Each path below is one point turned by a fixed rotation once a step. After each direction that follows a path, write how fast that rotation turns it, in degrees each step (0 if it stays still).
Each turn is a multiple of 5 degrees from 10 to 175, or 0.
Each row of a path follows its step; steps can be skipped.

step 0: [  8  10  18  10  -1 -12  -3  -2 -10   4   1  15  -1   0 -29  -8  21   3
   6  -8   6   9  -6   8 -12  -7 -19  -8  16  -4   2  -7   6  -7  13  -5
   3  -7   5   7  -4 -11  -1  18   7  18  11 -12  -4   7   0   0 -12   6
  17 -11   0  25  -5]
step 1: [-12   6   5 -28  -4  -4   4  10  -5  16 -14  -7   2   3  12   5  -8 -15
  10   8  16   3  -3  -9  -3   0 -25  11   2   9  -5  -6  13   0  16 -22
  12 -28   7   3   1   2  15   5  -6   5  12  -1   3  -3   8  -6  -7   6
  -2 -16  -8 -14   0]
step 2: [ -5  -4   5  11  -1   9   2   0 -12  -6  13  10  -8  21 -18   5   8  -8
 -17  15  -7 -24  -2  -6   2  -2 -12 -13 -14   9   0  -6  -3   4   9   7
   3 -16   3  -1 -22   0  32   0  13   1 -10   2 -13  -3   5 -15   8  -2
  10  -4  -4  -8  15]
step 3: [ -7  11 -14 -13  11   1  14   9  -3  -3  10  -5   3  -7  -6 -29   5   6
  16  -7  -9   9 -16   5   6   7 -13  -2  -5  -1  -5  -3  13  -5   1  13
 -24   5  17  -8 -11   2   0  -3  14  17  13  -2  -3  -8  -8 -13   4  -2
  11 -13  -3 -27   2]
step 4: [  1   8  -7  -2   5  16 -15 -12 -25   6  -1  -8   3  -1 -17  19  10  -3
   1  -6 -10  22  -2  -4  -6   1 -13  -8   7   3  24  35   5  13  12  -7
   5   2  12  -5  -1  -5   8  -3  -5   3   1  11  10  -2  -8  -6   0  -4
  10 -12  10  -7   0]
step 5: [ -5  13  -4  16   9  -8   4   7   4  11  18  -1 -17   2  14  10   7 -19
  -3  18  -8  18  -8   9   6   5 -23  25 -23   4   6  -5  19   0  10  -1
  -2   4  -1  10   3   4   9  -3  -5   1  -1  10  -1  -6 -11  -8  12  15
 -12   8  14   2  -8]
step 6: [  2  -9  17  12   8   5   4 -17   5   0  -7  -4   8 -18  -4   6  19   3
   4  18  -6  18  -7  14   8 -13   1 -16 -22  18  -7   7  -8  -4   6  -4
   1  -5  15  -6 -14  29  -5  -5   7  -8  11   7  -9   4   9   0   3  12
  13   6  -6  -4   5]
step 7: [  3   9   1   1  -3   4  15   0  14   6 -10   3   1  -1  -5   5  -5 -16
   4  -8 -22   5  -3  -2  -3   6 -15   0   5 -15  -5  -4  21  13  13 -12
   4  15   6 -31   3   8  -2   0   5  -9   9  17 -16 -10 -10  19  -6 -13
   2  17 -20  -8   4]
step 8: [ -4  11  22   7 -11  24   1 -11 -11  -6   1  -8  10   9  -2   1   6   6
   0 -14  -1   9  -3   7  -1   5 -21   7   3 -12 -10   2  -3  -4  -5  -8
  -4  -3   1  11   0  -4  14  -4   5  11   0  25  12  10   9  -8   6   5
  10  32  -8  18 -11]
step 9: [  1  -8   1   7   7   5  -2   8   7   7 -14  -9  -7 -19   6   3  -4   3
  11  -2 -13 -10   8 -24   9 -13  -6  28  -8  19  -4  -4   8   8 -10   0
   1   3  17  20   5   4  13 -10  -1   0  24   5  12 -20   7  -2   4  -8
   5  16  -9  -6   4]
step 10: [  3 -15   5  18  13  18  10   1  -5  -2   7  12   0   5   0  15  18  16
   9 -17   1  -8  -3  -6  13 -18 -15  -4   6   4  19 -15  -6  13  12  21
   3  13  -6 -14  -3   5   2   5  19 -15   6   2   5  11  11  -1  -9   0
  -5  12   1  -2   6]
step 11: [ -7   0  -8 -10  18  -2   1  -6  -2   0 -28   9   9   8   9 -24  -8 -17
  19 -16  -6   9 -15   0  -4   0  -9   4  -6  -7  -1  -4  -3  14  11   5
 -22   6   0  16  25  -2   0   0   6  -3  12   7  -3   9   8   9  -2  10
  -4  10  11   2  13]
[-3  2 -4 -4  0  4  0  4  0  2 -2 -1  2 -3 -4  3  6  0 -2 -7  2 -1 -1  2
  0 -2 -2  0  2  3  4 -1  0 -1  0 -4 -3 -2  0 -2  3 -2 -4  5 -1 -3  0  2
 -6  2  0  3  0 -2 -3 -1 -2 -1 -2] : 110
[ 1  0 -1 -5  2 -1 -2 -2 -2  3 -4 -2  6 -7  3 -2 -2  1 -1  2  6  2  0 -1
  1 -2  3 -2 -4 -1  0  4  1  2 -3  2  1 -5  3  1  3  2  0  1  0  5  1  3
 -1  0  4  0 -2  1  2  3  1 -3  1] : 140
[ 3  5  0 -5 -2 -1  0  1  0  0  1  0 -1  2  0 -1  0  1 -2 -4 -2 -4  1  3
  0  5  0 -2  1 -3 -4  6 -4 -1 -1  0 -2  4  2  3  1  1 -2 -2  3  1 -1  3
 -1  0 -5 -3  2 -5  4  3 -3 -2  4] : 80
